Each path below is one point turned by a fixed rotation once a step. After each direction that follows a path, write how fast that rotation turns it, in deg/step (0 if it stays still).
Each turn is a multiple of 5 degrees from 10 to 175, or 0.
Each row of a path follows its step; steps can be skipped.
Path 1:
step 0: [ 19  -9  26 -44 -22  54 -19   0  17 -10  27 -28  -4 -25  17 -30 -27  44
  22  -8  -3  -9 -11   1  -4   9  -7 -13  -4 -14  19  14 -14  21]
step 1: [ 13   2   7 -14   0  59  20  -9  18  -2  26 -12  49   6   6   6 -17 -13
   0   7  34  -1 -12   5 -14 -35  18 -21 -53 -18   7  16  22  15]
step 2: [ 28 -29   4 -43 -30  17   8   5  27 -15 -20   2  16  17  29  -7 -45  33
  10  -7  -2  14   7  12  -6 -18   9  -9  -8   2 -10 -21  16  58]
step 3: [  9 -19   6 -25 -24  43   5  35   6   0  40 -18  20  16  34  -4  11  35
 -13   9  22   6   1 -33  -1 -34 -22 -30  -3  -1  19  23  -4  13]
step 4: [ -9  -5  32   5 -11  -6  10  -4  44 -10 -23  -7  47   4  21   4  -4  -4
   9 -22  27   4  11 -12 -33 -59   6 -20 -21  -1  16  -3   9  44]
step 5: [ 16 -42  -3 -47 -14   4  20  25  17 -24  10  25  35 -11  24  -9  -6  25
  21 -13   2  -4  23 -33 -17  -6 -12 -34  21  -3  11 -37 -19   6]
step 6: [ 28  19  27  -4  -3  41  -9  -6  14  -3  17 -21  17 -11  16  17  39  -5
  -9  -4  16  15   6 -22 -49 -38 -24 -45   5   9  12 -24 -13   9]
step 7: [  5 -12  19 -28  -7 -14 -25   1  48 -20 -15   7  46 -53  10  -8 -21  14
  12  -7  17   2  -7  -4 -58  -8  -5 -12 -19   3 -13 -14 -14  -4]
step 8: [ 36 -32  -1 -63  13  39  -1 -11  24   7  13  -8  36 -20   8   9   6 -27
 -17  22  -2  -8  -4 -18  -2 -14 -23 -22  15 -15 -10 -29 -22  -7]
step 9: [ -2  18  16 -21 -21  38 -22 -28  33  26   9  -6  -4 -28  19   6 -10  14
 -17  20  26  12   1   0 -44 -29  -5  17 -23  11  -7 -36 -31  30]
step 10: [ 14 -26   4 -47   2   9  -6  -8  30  14  17  14  58 -36 -14 -35 -11  27
  -7  23  28 -10  23  26  -3 -19 -22   2  -9  -9   0  19 -15   3]
step 11: [ 14  -4  35 -38   2  44   4 -11   7  37  12 -20   7   9   9 -32 -22 -30
  -9  12  16 -21  32 -19 -13 -24  -5   2  -1 -23   6 -34  14  36]
Directions:
[  5   4  -6  -4  13  12  -3  -1  -6   2  13   0  11  15  -1  -6  13  -7
  -8  11  -2 -12  -2 -14   7   4  -1 -13   3   1   5   8  -1  -7] -> 145
[ 15  -1   3   2   3   1   9  -8   2   0  -5  -6   5  -3 -11  12  10  -8
  -5  -3  -5  10   4  16  14 -17 -10  -7   7  -5   1   8   2   0] -> 160
[ 13  -6  -3 -12   9  -8  14  -6  -1  12  -7   5  -1   8   3  -5 -11   0
  -2 -14  -2  -2  -1 -11   8  -2   1   0  -2  -1  -8 -18  10 -11] -> 120
[  1   3  -2 -13  -5   3   6  11   0 -14   0   6  -5   4   0  15  -3 -15
  -4  11 -11  -2  20   1   5   5   9   1  -2  -1  -4 -12  -4   9] -> 115
[-15  -2   4  -5   5   0 -12   4 -16   9 -10  11  -6   8  -8   6   1  -6
  18  -1  -4   6  -2   3  10   0  -8  -6 -10  12  -3   4  -1  -5] -> 0
[-10  -3  16  -2  -3 -11  -5   3   1   2   1 -11   1 -10   2   3 -10 -11
  -5  -4 -11  -8 -12 -15  13  -6   3  -3  -3 -16   5   5  -9   1] -> 95
Path 2:
step 0: [-33   1  26   9  13  49 -19 -65   0 -14  -6  10  24  24 -13  23  -9 -10
 -11  -3   3  13 -25   2  41 -12 -11 -33 -18 -14   1  13  32 -10]
step 1: [-21  42 -21   4  22  20 -28 -15   2 -33 -32  -8  11  38   9 -11 -25  13
  -3  -4 -10  32  -5  32  17 -20  40  28  -1   4 -13  39   6  32]
step 2: [-21  14 -18 -18  22 -21  44  -8 -12  -1 -46  25 -10  -6 -12  -2 -27   5
  10   4 -32  48 -13  30 -14   9 -33 -18  -9  -7  -6  53  -9   9]
step 3: [ -3  24  15  -5  28 -39   1 -52 -17  -2 -18  -9  14  44 -11   9  25  15
  -5  -4 -14 -10 -24   4 -41  25 -40  -3  -9   9 -20  17  39 -15]
step 4: [  5   3   9  19  24 -12  -1  -4  -6 -82 -10 -24  12 -13 -12  35  10  28
  -9   5  33   0 -19  -1 -17   0 -23  28 -21  10   5  20  19  34]
step 5: [  7   5  -4  27   4  15  13  -8  33   4 -21 -41 -19 -43  -1  27  14  43
 -26 -35 -26   8 -39  23  -4  -6 -26  -7  18  -6  -2  27 -16  34]
step 6: [ 17  18  -4  -9  29 -23 -12  -5 -49   9 -20 -49 -13 -37  -1   3  -7  -6
 -20 -35  13  -2 -11  40  -6   0 -10 -24  41  27 -21   0  14 -21]
step 7: [ 32 -31  -2 -16  20 -36 -29 -22 -21 -21  16  -6  42 -36  38  20 -34  25
 -10 -20  -2   6  26 -12 -19   6  -9 -33   9  18  10   7   9  20]
step 8: [  7   4  -8 -34  -1  34 -22 -37  16 -11   0  -5  15 -27 -16  53 -17  18
 -16 -16  -3 -20  23 -27  14 -33 -35 -16  30 -43  -5   6  18  -1]
step 9: [-28  34  11   8   5  27  -5 -56  -4   1 -22 -30 -11  -6   9  14 -38 -15
   9 -23  23 -23  19  13  34 -17  39 -25  14   6  21  13  19  25]
step 10: [-23 -13 -16  -7   9  37 -28 -34 -36 -21 -29  17  22  -6  18 -26 -34  -2
 -14  -6 -24  37  -4   5  32   8   9 -40 -12  15 -16  38 -16   3]
step 11: [  5  34 -11 -25  31   2   6 -35   2   0  -6  28  42  47  -4   5 -25  19
  19   5 -26  45   6  27   1 -25 -16  -3  17 -15 -32  15  28  -3]
Directions:
[  2   9 -13   7  11  15   5   6   7  -6  -2   6  -1   0  -4   0   3   2
  11  -7 -11   8   6 -12  -7   5  -9  -3  14   7  17  -6   0  -5] -> 120
[  4  -1  -4   7 -16  -4   2 -14 -17   0 -12   6   0  -8   1   1   5   0
   9   4 -10  -3   2   5  -1  12   2  -9  -6  16  -6 -12   1 -10] -> 100
[  2   0  -8  -1   6 -19  -7  16  -5  12   2   9   5  -1   0  -2  -8   0
  -7  -2 -12  17   4  16   2   4   6  -1  10   1  -2   4   4  -9] -> 80
[ 11  -1  -5  -5   0  16   1 -10   1  12  -5   7   9  -2  12   1 -11   2
  -5  -1  11  -5  12   2  10   1   7   5  -4  -5  12   7   0 -17] -> 35
[ -6  -2  14   6  14  -3  -2  -6 -10   8   2  -6  -8   7   0  -4  -1 -20
  -8  -8   3  -4 -10  -7   0  14   4  -7   0   3  14   0  11  -8] -> 115
Path 3:
step 0: [ 19   8  24 -18 -18  10  27   8   7  12  -2  38  12  13 -54  -1 -25 -10
  -7 -27   8  19 -33 -25  -1  17  26  25 -18 -14 -19  -2 -23 -19]
step 1: [ 26  -1   1 -10 -12 -24  31  26   6  23 -21  -9 -36 -18 -12  -6  28 -37
 -12 -12 -25  11  13 -35  13  26  -9 -27 -14   3  20  -7  27 -35]
step 2: [  6  -5  33   9 -15  12  16 -23 -15   4 -17 -23 -12  -7  38 -25  28   8
   8  17   8 -17  10 -15  41  -3 -45 -28  14 -40  11  -8 -21  15]
step 3: [ -5  -6  11   4   3  11  -8 -47 -13  26 -30  26  -2  13  23  15 -33  -2
  -1 -13  16  56  -6   9  -9 -10   1   3 -18 -41 -15   5 -15  39]
step 4: [ -8 -20  -1  -8  19 -18  -8 -11 -10  10   2  -1 -40 -16   9  33  -5 -10
   3  22 -42  45   8  18 -36  17 -12  14   0  33  -2 -11  45   8]
step 5: [ -8 -22  36   9  -8   6  14  12 -10  -2  44 -32  18 -28  18  14  12  24
  16  51   2 -27  -6  42 -11  14 -12  21  18   0  -9  -2  -5 -13]
step 6: [ 14   1  -5  -6  -9   9  12   9   4   7   9  15  37 -14   0  27 -22  24
  -2 -26  23   3 -21  38 -32 -26  39 -23   0 -31   2  27 -28 -31]
step 7: [ 15  11 -38 -14   5  10 -20   1  14 -37 -28  -2 -18 -14   5  -2  21  -4
  12 -35 -46   6 -11   8 -22 -12  19 -36   7  24   5  -7  19 -42]
step 8: [-10   6 -23  22   0  19 -21 -16  12 -28 -11 -37  27  -8  31 -42  19 -17
  29   7   0 -46  16   7  19  22  -2  15  -3  -3 -19 -28  -3  -4]
step 9: [-12  12 -45   5  15 -21  -2 -37  -1  27   7  -3  39   1 -16 -18 -39   1
   3 -13  41 -12  28 -11  -8 -21  23   7  -7 -11   6   0 -17  34]
step 10: [-11  13 -18 -16  21 -36 -22  -4  -6   0  10   3 -23  10 -50  -9  10   8
  13   5 -22  30 -16 -26  -4 -35   6  19  20  53  25  -1  -4  13]
step 11: [ -8  10  30  32   1  -8 -25  65  15  -3   2 -19   3   9 -15  -3  29 -10
   5  21  15  -4 -19   6  36  20 -16  45   1  16   6   4 -17  -3]
Directions:
[ -5   4  -7   8   9  -7  -1 -17  -6   5   9   6   6  11   6  -8  -6   1
  -3  14 -16   2   1   2  -7   7   0   5  -6   6   0  -2  -1  20] -> 65
[ -9  -2   2   0  -4   3 -10  10  -5  -3   5  15 -13 -11   0 -11   1  17
  18   2  -9  -5   5  -5   3  10  -2  -7  11  -1   5  -6  -2   4] -> 125
[-11   1   7  13 -11  -6   2   1   5 -10 -10  -1  -3  -4  -4   4   3  -4
   7   0 -14  12   3   1   8   2  11   2 -19  16  -2   0   9  -6] -> 110
[ -2   8  19   0  -3   5 -10  -3  13   4   2   4  14   9   8   3   0   1
  10  -1  16   4   5  -5  -8  16   5   2  -7   0   2  -4 -12  -3] -> 125
[ -3  -6   5  10   8  14  13   4  10   7   7  -6   6  -6  -3  -7  -3  12
   0   5   0  -2  18   2   4 -17  -6 -10 -12   0  -4  -2  -7   4] -> 110
[  6  10   1   5  17   0  12   9  -5  -2  -4   9  -1   1   3   8  -1  14
  -1  11   8   2  -3   4   2   9   7  -2   7  13 -18  10   1  -8] -> 55
[ 10   5  -2  -3  12   9  -5  -3  13  -5   6  11 -14  -3  -8  -1  16  -5
  -2   1  -9  14   8  -3  -7  -5   9  14   0 -10  -6   2  -4  -2] -> 110
Path 4:
step 0: [  4  17  -6  -4 -25  -5 -17  29 -14   4  31  -9 -10  25 -37 -13  13   7
   4   9   8 -26  32 -14 -51  25 -20 -10   4 -32 -11 -51 -13  37]
step 1: [-21 -18  -8  18  -6  -6 -14   0  19 -12  42 -13  -6  15  -1  31  14  51
  42   0   5   3 -41  -6  27 -13 -16  -7 -17 -41  -8 -27   6 -39]
step 2: [ -6   9   3   9  13 -11 -44  33  -8  45  -4  -9 -15  22 -15   0  -8  34
 -36  21  27 -10 -27 -30 -10 -17  12  32  45  -5   4  26   4  -2]
step 3: [ 26   1   2 -32 -13 -23 -28  10 -30 -12  16  -7  -4  40 -22 -10  -6  -2
  21  12  24 -16  16   3 -20  27  24 -18   2 -31 -47 -41 -30  -9]
step 4: [-44 -26 -11   3   8  10 -15  23  43  19  14 -26 -19   3 -42  15  10  33
  34  -2   0 -17 -23   9  -4  13 -41  17 -18 -32  -5 -32  11   7]
step 5: [  2  26 -13  30  -7 -20 -47  30 -18  -7  17   9 -13   9   2  11  14  48
 -35  36  20  14 -29 -20  -4 -26  14   3  13 -28  31  -9 -23 -10]
step 6: [ 12 -19  27 -39 -10 -20 -37 -10  -6  19  36 -23  -7  46 -13 -16   5   5
  21   2  27 -23  11 -42 -13  -6   3 -15  27 -11 -43  -4  12 -14]
step 7: [-17   2 -30  24  -2  11   3  48  -2  15  -5 -10  12  35 -32  24 -21  22
  15  -6   4 -27 -24  17  -6  39 -10  30  -2 -35 -32 -40   1  -5]
step 8: [ -7   0   3  -8  28 -27 -45   5   0   6  13  -7 -51 -23 -26   6  11  42
   4  39  28  10 -27  12   3 -20  12  -1 -19 -32  15   1 -37 -11]
step 9: [ -4  -1   8 -21 -36 -17 -52  34  17   3  20 -10  14  44 -14 -19  17  14
  -6   3   6   1  15 -44 -30  -6 -18 -13  42  -5   1 -26  -2  19]
step 10: [  5 -13 -20  25  -8  11  -2 -14 -24  -2  35  -4  -1  40  -5  28   2  22
  15   6  19 -49 -27 -10  13  12   2  17 -15 -47 -30 -36  21 -25]
step 11: [-17  19  19   4  35 -11 -24  48  -2  51   8 -22 -31 -10 -33  11 -12  41
  11  12  17  26 -25   3 -20 -10  -1  16   6 -14 -21  21  -8 -20]
Directions:
[ -5 -13  -4 -11   5  10  14   3  -7  -1   4  -5   7   9   0  22  12  10
   1  -3  -2   3   2  -3  -7  11   1   6 -10  -2   8   8  -7  -2] -> 115
[  6   1   6   8  -1  16   3  -8   2   3  -4   6   1 -14 -10  11   1  14
   3 -13  -5   3 -13  11   7   4  -3  -2   3 -13  -6 -11  12   3] -> 115
[ -3   4   4  -9   3   7  -7   2  -6  -4   7  -4 -11   5  16 -14   5   4
  14 -18 -12  13   1  10  -8  -4  -1   0   5  -7  -4   3  -7  -3] -> 135
[  0  18   2   8 -13   5  -3  20  -2   5  -9  -6  19   5   2   5  -5   6
  -8  -4  -5   8   9   3  -4  -4  -3   4  -5   3  -5  -5  -6   9] -> 160
[ -5  -1  -8  -1   0  -6  -7 -14   1   9   3  16   4  13   6  -2 -16   7
   1  -6  -4   2  -4   0   5  10 -20   3 -16   6  -1  -3  -2   0] -> 120
[ -2   0 -12   9   2  -2   8  13  -5  -3   2  16  -3   3  -6  -4  -3  -5
  -4  -4  -7   6  -5  -5 -15  15  -3   3  22   1  11  -3   4   4] -> 155
[  0  -3  10  -6  -2 -19   5   3   7  -2   8   7   9  -2 -12   8   0   1
  15   0  -3  20   4  -3  -6  -4   0 -14   0   9 -11   0   5  -5] -> 135
[-16  10  -7  15  10  -5   2  -1  -1  -4  -3  -4 -11  -7  -1  11   7  -3
  11  -1   0   8  -6  -8  11  -6   0  19  -1  10  -6  -4  -7  -1] -> 115
Path 5:
step 0: [-30  -1  40   1  -4  45   5 -34   8 -45 -29  28  -8  12  12 -29  39  -8
  16   1  24 -12 -26 -15 -19  -2   6  33 -33  26 -11 -20  12  41]
step 1: [-10  24  -1  13  12 -13  36 -10  38 -10  10   7 -47  -6 -29  22   8   2
 -28  31  13 -32  -4  10 -32  38 -46  -3   1  20 -38 -42 -11 -20]
step 2: [ 21   3  32   0  -7  -6 -18 -51  33   2 -10  17 -34  -5  18  24 -19 -20
  63  17  21 -19 -13 -30 -12  15  -2  22   6 -30 -37  29   8  27]
step 3: [-19 -27  16  26   1   5  21  -2  24   3 -21  56   0 -32 -12  -2  17 -29
   8  19 -29 -18 -24  31 -26 -14 -74   8  26   8  20   4   2  12]
step 4: [ -1 -24  53  10 -12  -2  17 -49 -18 -14  15   8  -8  -4   8  14  59  -9
   9  21  28  -4  27 -25  15 -25 -23  23 -21  23 -51   5   5 -20]
step 5: [  2  12   7   1 -30  -9  30 -20  15 -39 -31 -45 -31   1 -19  32  -4 -24
  28   2 -36 -12  23  -6 -46  17 -55 -22   2  24  11   6   4   3]
step 6: [ 18 -22  27  33 -15  -3  -4 -42   0  23  41  -4 -16  23   9  -4 -22 -51
  15  43  40 -33  30   8  -5 -23 -17   3  37 -11  16  22  -6   1]
step 7: [ -1 -24  -6   8  29  20  -3 -36  10 -29 -34   8 -20  -4  -1  26  37 -32
  -5 -30   1  27  23  13 -29 -46 -37  27 -15   2  45  18 -10  25]
step 8: [  2   3  32   9 -31  13 -28  10   1   2  68  -6 -37  17   5  20  29 -38
 -13  -9   5  -2  24 -15  -3   6 -44  14  -9  37   8 -29 -13 -42]
step 9: [ 40  42 -13  18 -11  16  -4 -35  48 -15 -14 -26   6   9   9   5   6 -33
  15  -8  22  28  20 -29  -6  21 -18 -18  -4  28   7  50 -39  21]
step 10: [ 26 -13   2 -15 -20  31 -22 -14  23  27  -6  32  10  19 -32   7 -15 -58
  -1  -7   4 -35  31  35  25   0 -27   7  10  -5  33 -33 -35  -4]
step 11: [  2  13  16   4  49 -35 -28 -21  16  19 -12  25 -21  -6 -16 -18  35  -4
  10 -45  18  19  44 -31  20 -28 -21  10  -8  18   6  26 -35 -23]
Directions:
[ -2  -5  10  -8  -7  -1  14   1   2  -4  11  -5  -7  -6   4  -1   2  11
 -13 -12  -3 -12   2   2   3  13   4   7 -10   9   3  16 -10   4] -> 95
[  2  11  -2  -7  -6  10  10 -12  -7   7  -6  -8   5  16  -8  -3  -4  -3
 -11  12  -6  -4  -2 -13   0   2   0 -10  -6  14  -7  -4  -4   5] -> 85
[-11  11   8   3   1   6   1   0 -11   3  -5   3  -7 -15  12  -7  16   1
  -9  -6  -5   0  -3  -7   3 -21   0   3  -3   7   3 -13  -2  -5] -> 95
[ -3   2 -14   3  -9   9   0 -13  -3   1   1   2  -6 -10  17  -5  -7  10
   8  10  -7   2  12  -7  -4  15  -2  -5  -1 -11   7  -3  -9 -10] -> 100
[ -1   8 -15   9  15  -9  11  -1   0 -10  -6  -1  -3 -12 -12  -3  -4   0
 -12  -4 -10  13  -3   0  -4   3 -12  -2  12   4   1   8  -9   1] -> 175
Path 6:
step 0: [ 20  26   5 -24   8 -19  43  18 -15 -13  46 -22  18 -16   8   2 -32  26
 -10 -19 -16 -22 -36 -14  30  26 -17  -4 -21 -44 -18  -8   3  -7]
step 1: [ 10 -51   0 -11  29  -6   1 -47  29   0  -1   2  -1   9  12  14  18   6
   7  -5   7 -19  -7  18  50 -22  -6 -20  -1  30 -53 -17 -31 -10]
step 2: [ 37  13 -43   1 -15 -35  12 -25 -10   7  21 -14  -9  43 -12   4  -8 -34
  34  16   2 -12 -10 -26   2  10  -9  25 -53   7  16  24  -4  12]
step 3: [ 13 -16  -3 -12   8 -28  31  34 -45   2  10  -1  27   6  27 -18  46  -6
 -25  -7  20   7 -28  13   9  -4 -34 -30  -8 -35 -29 -26 -10  15]
step 4: [ 22 -14  16 -23  14  12  13 -76  16  19   3  14 -31  14  14  -1  18  30
   7  35  37  -6  -9  -7   1 -32 -16 -17   4 -12  21  26 -15 -16]
step 5: [-16 -21 -30  22  17 -19  24  -3 -38  23  -9 -16  34  -4  19 -34 -36  -8
   9  10  11 -17  -2 -68   0 -14 -19  19 -28   3  11   9  12  17]
step 6: [ -7 -18  26 -20  14  16  -8   2  23  17  -1  24  31  24  10 -55  44 -15
  -3 -20   7  26 -27   1 -22  -4  -1 -32 -13   2   1 -12 -42  38]
step 7: [-13  20  15 -26   0  -1  25 -53  10  26   6  -5 -25  -9  38  -5  -6 -36
 -20  36  -6  37   0 -19 -18   9 -11   2 -17  -7  31  10  40 -27]
step 8: [-32 -29 -26   5  25  13 -14   8 -16   4  -2 -18  32 -45  25 -25  28  19
 -18  14  -7 -10   6 -16  19   7  24 -11 -10  -1  -6  36  32  55]
step 9: [-13  17  43   2 -25  -1  -3 -28  31   5 -26  25  17 -17 -45   4  14 -15
  -3  25  32  16  -4  -9 -25   4  16 -43 -25  39  12  -4 -18  28]
step 10: [-13  34 -29   2 -11   4   4  -5 -24  12 -11  24   9  -2  23 -11  -1 -15
 -12  27  -5  44  13  -4 -50  -8  13  35   9   7 -37   1  63  -2]
step 11: [-24  -6  -8 -29  -7  29  -4  32  22 -29  -7  19  -9 -28   1  -2  -6  54
  -4  32 -15  10 -20   6 -11  14  10 -23  18 -28  13   8  -6  60]
Directions:
[  6 -15  -7  10  -2   4   1   9  -5  -6 -11  -2  10   8   6  12  -8   0
  11   1  -6   3   0   2   3   0   8 -10 -13   2  20   7   1  10] -> 115
[  5   2  12  14   4 -11  -6  -7  -2   5   2  12   8  -4  -2  -7  -5   8
   3  -2  -7   9   4  10  -3   6  -2 -23  -6  -7  -7  -2  -3 -14] -> 125
[  5  -2   4  -3   3  -1  -2  -6  -2   2 -20  -2  -8   5   1  -1  -2  -2
 -15   2   5   0 -20   7   0  -5  24   1  -5   3  -1  -5  -3 -15] -> 130
[  4   5   3  10 -11  -6  -1  11  19   3   4 -11   3 -15   4   4  -9   3
   2   9  -4   4   0  13 -10  -9  13   6  11   2  -3  -2   0   5] -> 20
[  6   2 -13   1  -6  -5  -2  -1 -12  -6  -4   0   2 -10   0 -15 -11   0
 -12  -2 -12  -6   7   4  -5  -1   0  16 -14 -12  -2  14  -2   1] -> 135
[  2  -6  -4   5   3  -9  12   5 -11  -9  -4  -2   9  -9  13   0  -4  -7
 -13  -3  -1   2   5  -4  -1  -4 -10  -2   6  19  -2 -15  11 -10] -> 155
